[[-0.96, 1.75, -5.10, -0.44],
[-1.03, -3.39, 0.56, 0.41],
[3.18, 3.40, 3.07, -2.66],
[-1.70, 1.80, 0.29, 1.43]]
->
[-0.96, -3.39, 3.07, 1.43]

[[2.83, 3.50, 0.42],
[1.25, 0.32, 4.91],
[4.62, 5.54, 1.30],
[1.83, -1.07, -3.30],
[3.24, -4.45, -3.12]]
->
[2.83, 0.32, 1.30]

[[-0.05, 0.02, -0.02],
[3.81, 1.46, 3.17],
[0.33, 0.40, 2.53],
[-3.47, 3.20, -5.04],
[-4.19, 0.05, 1.61]]
->
[-0.05, 1.46, 2.53]

[[-5.22, -4.72, -1.06, 4.27],
[-1.80, -0.78, 1.40, 1.33]]
->
[-5.22, -0.78]

[[0.54, -4.73],
[-0.77, 2.47]]
->
[0.54, 2.47]

[[5.98, 4.29, -2.44],
[0.12, 1.65, -1.57]]
->
[5.98, 1.65]

[[1.56, 4.87],
[-1.78, -3.39],
[-0.95, 2.68]]
->
[1.56, -3.39]

[[4.98, -2.78],
[2.83, 3.27],
[-4.11, 2.10],
[3.26, 1.20]]
->
[4.98, 3.27]

[[5.48, 3.33, -0.48],
[1.42, 0.64, -0.68]]
->
[5.48, 0.64]
---
[[-0.50, 0.62, -3.40, 2.42, 0.38, 2.22],
[-1.75, 4.92, 4.04, 3.16, 0.13, -1.65],
[1.59, -4.11, -1.58, -3.56, -0.28, 0.27],
[-0.01, 1.01, 5.60, -1.83, -0.42, -3.31],
[-0.87, 2.71, 3.51, 1.08, -0.05, -1.71],
[1.83, -4.84, -2.43, -3.90, -0.27, 0.67],
[-0.11, 0.93, 3.83, -0.99, -0.26, -2.22],
[0.65, -1.69, -0.64, -1.47, -0.11, 0.11],
[-1.78, 4.51, 1.29, 4.14, 0.35, -0.02]]
->
[[-0.50, 0.62, -3.40, 2.42, 0.38, 2.22],
[1.83, -4.84, -2.43, -3.90, -0.27, 0.67],
[1.59, -4.11, -1.58, -3.56, -0.28, 0.27],
[0.65, -1.69, -0.64, -1.47, -0.11, 0.11],
[-1.78, 4.51, 1.29, 4.14, 0.35, -0.02],
[-0.87, 2.71, 3.51, 1.08, -0.05, -1.71],
[-0.11, 0.93, 3.83, -0.99, -0.26, -2.22],
[-1.75, 4.92, 4.04, 3.16, 0.13, -1.65],
[-0.01, 1.01, 5.60, -1.83, -0.42, -3.31]]

[[0.53, -1.49, 2.93, 0.16, -1.87, 0.54, 0.22],
[1.61, -1.05, 1.78, 0.12, -2.89, 1.60, 0.26],
[2.62, -0.81, -0.73, 0.87, -1.98, 1.37, 0.93],
[-0.11, 1.01, -2.34, -0.19, 0.73, -0.27, -0.22],
[0.24, 1.11, 2.41, 3.87, -2.72, -0.29, 3.69],
[1.45, 0.10, 1.03, -2.35, -1.26, -0.41, -2.91],
[0.32, 0.52, 0.61, -0.41, -0.10, -3.03, -0.37],
[-2.12, 5.50, 0.66, 1.84, -2.09, 0.26, 1.85]]
->
[[-0.11, 1.01, -2.34, -0.19, 0.73, -0.27, -0.22],
[2.62, -0.81, -0.73, 0.87, -1.98, 1.37, 0.93],
[0.32, 0.52, 0.61, -0.41, -0.10, -3.03, -0.37],
[-2.12, 5.50, 0.66, 1.84, -2.09, 0.26, 1.85],
[1.45, 0.10, 1.03, -2.35, -1.26, -0.41, -2.91],
[1.61, -1.05, 1.78, 0.12, -2.89, 1.60, 0.26],
[0.24, 1.11, 2.41, 3.87, -2.72, -0.29, 3.69],
[0.53, -1.49, 2.93, 0.16, -1.87, 0.54, 0.22]]

[[-3.78, -0.16, -1.57, 3.46, -2.01],
[3.51, 1.96, -4.93, -2.87, 4.53],
[-3.35, -0.66, 0.41, 3.08, -3.05]]
->
[[3.51, 1.96, -4.93, -2.87, 4.53],
[-3.78, -0.16, -1.57, 3.46, -2.01],
[-3.35, -0.66, 0.41, 3.08, -3.05]]

[[2.54, -0.06, 3.29, -0.35, 0.15, 0.48],
[3.47, 2.93, 4.66, -4.79, -3.93, 0.01],
[4.39, 2.47, 5.93, -0.50, -3.63, -0.25],
[-1.36, 0.53, -1.75, -0.15, -1.05, -0.55],
[4.37, 0.42, 5.70, -0.09, -0.34, 0.76],
[-0.26, 1.91, 0.25, -0.56, -0.02, 0.54],
[-1.61, -1.03, -1.64, 5.36, 3.67, 0.61],
[2.40, -1.58, 2.19, -1.65, -1.43, -0.26],
[-2.38, -1.30, -2.70, 5.23, 3.74, 0.41],
[-3.63, -1.94, -5.05, -1.21, 2.24, 0.05],
[-0.38, 1.75, -0.14, -0.36, -1.73, -0.45]]
->
[[-3.63, -1.94, -5.05, -1.21, 2.24, 0.05],
[-2.38, -1.30, -2.70, 5.23, 3.74, 0.41],
[-1.36, 0.53, -1.75, -0.15, -1.05, -0.55],
[-1.61, -1.03, -1.64, 5.36, 3.67, 0.61],
[-0.38, 1.75, -0.14, -0.36, -1.73, -0.45],
[-0.26, 1.91, 0.25, -0.56, -0.02, 0.54],
[2.40, -1.58, 2.19, -1.65, -1.43, -0.26],
[2.54, -0.06, 3.29, -0.35, 0.15, 0.48],
[3.47, 2.93, 4.66, -4.79, -3.93, 0.01],
[4.37, 0.42, 5.70, -0.09, -0.34, 0.76],
[4.39, 2.47, 5.93, -0.50, -3.63, -0.25]]

[[-1.50, 0.05, 1.67, -3.20, 1.64, -3.04, 0.69, -1.09, 0.43],
[-0.50, 0.20, -2.36, -1.84, 3.94, -0.86, 0.45, 0.49, 2.88],
[-2.47, 1.54, -0.13, -3.25, -0.65, -2.93, 0.68, -2.18, 1.02],
[-0.86, 1.07, -4.46, -1.48, 3.11, -0.24, 0.35, 0.29, 3.89],
[-1.04, -0.34, 1.73, -3.00, 2.69, -2.77, 0.66, -0.61, 0.57],
[-2.28, 1.64, -0.73, -3.08, -0.51, -2.67, 0.67, -2.00, 1.38],
[-2.05, 1.11, -0.04, -3.09, 0.22, -2.79, 0.66, -1.70, 1.14]]
->
[[-0.86, 1.07, -4.46, -1.48, 3.11, -0.24, 0.35, 0.29, 3.89],
[-0.50, 0.20, -2.36, -1.84, 3.94, -0.86, 0.45, 0.49, 2.88],
[-2.28, 1.64, -0.73, -3.08, -0.51, -2.67, 0.67, -2.00, 1.38],
[-2.47, 1.54, -0.13, -3.25, -0.65, -2.93, 0.68, -2.18, 1.02],
[-2.05, 1.11, -0.04, -3.09, 0.22, -2.79, 0.66, -1.70, 1.14],
[-1.50, 0.05, 1.67, -3.20, 1.64, -3.04, 0.69, -1.09, 0.43],
[-1.04, -0.34, 1.73, -3.00, 2.69, -2.77, 0.66, -0.61, 0.57]]

[[1.17, -0.05, 1.65, -0.84, -2.66, -2.67, 0.35, 1.54, 1.97, -0.39, -1.41],
[3.12, 0.69, 2.83, -1.71, -3.15, -5.09, 0.12, 2.83, 2.08, 1.39, 1.91],
[1.37, 1.84, 0.72, -0.71, 4.79, 5.21, 0.43, -1.64, 0.00, 1.48, -1.69]]
->
[[1.37, 1.84, 0.72, -0.71, 4.79, 5.21, 0.43, -1.64, 0.00, 1.48, -1.69],
[1.17, -0.05, 1.65, -0.84, -2.66, -2.67, 0.35, 1.54, 1.97, -0.39, -1.41],
[3.12, 0.69, 2.83, -1.71, -3.15, -5.09, 0.12, 2.83, 2.08, 1.39, 1.91]]

[[-4.77, 1.77, 4.42, 2.01, -1.42, -4.81, -0.07, 2.54, -5.03],
[-1.43, 2.70, 2.41, -3.08, -1.35, -2.19, -2.26, 0.40, -2.23],
[2.70, 3.14, 3.78, 5.62, -0.52, 4.55, -3.89, -2.27, -4.51],
[4.57, 3.99, -0.23, -5.29, 2.02, 3.67, 2.31, -3.86, 3.24],
[3.01, -3.23, -4.49, 0.78, -4.51, -3.32, -4.05, 3.20, -0.71],
[-5.51, -5.25, -2.70, -4.41, 2.68, -4.03, 4.54, 3.24, 2.80],
[-1.49, 2.69, 2.79, -3.23, -1.86, -2.64, -2.45, 0.20, -2.25],
[-1.70, 3.11, 2.71, -3.24, -2.20, -2.32, -1.68, 0.31, -2.35]]
->
[[3.01, -3.23, -4.49, 0.78, -4.51, -3.32, -4.05, 3.20, -0.71],
[-5.51, -5.25, -2.70, -4.41, 2.68, -4.03, 4.54, 3.24, 2.80],
[4.57, 3.99, -0.23, -5.29, 2.02, 3.67, 2.31, -3.86, 3.24],
[-1.43, 2.70, 2.41, -3.08, -1.35, -2.19, -2.26, 0.40, -2.23],
[-1.70, 3.11, 2.71, -3.24, -2.20, -2.32, -1.68, 0.31, -2.35],
[-1.49, 2.69, 2.79, -3.23, -1.86, -2.64, -2.45, 0.20, -2.25],
[2.70, 3.14, 3.78, 5.62, -0.52, 4.55, -3.89, -2.27, -4.51],
[-4.77, 1.77, 4.42, 2.01, -1.42, -4.81, -0.07, 2.54, -5.03]]

[[-0.81, 0.31, 0.89, -1.09, 5.29, -1.13, 2.46, -1.54, 1.52, -3.86, -1.71, -1.64],
[-0.75, 0.93, 0.55, -1.19, 5.00, -1.61, 2.65, -2.05, 0.89, -3.45, -1.89, -1.77]]
->
[[-0.75, 0.93, 0.55, -1.19, 5.00, -1.61, 2.65, -2.05, 0.89, -3.45, -1.89, -1.77],
[-0.81, 0.31, 0.89, -1.09, 5.29, -1.13, 2.46, -1.54, 1.52, -3.86, -1.71, -1.64]]
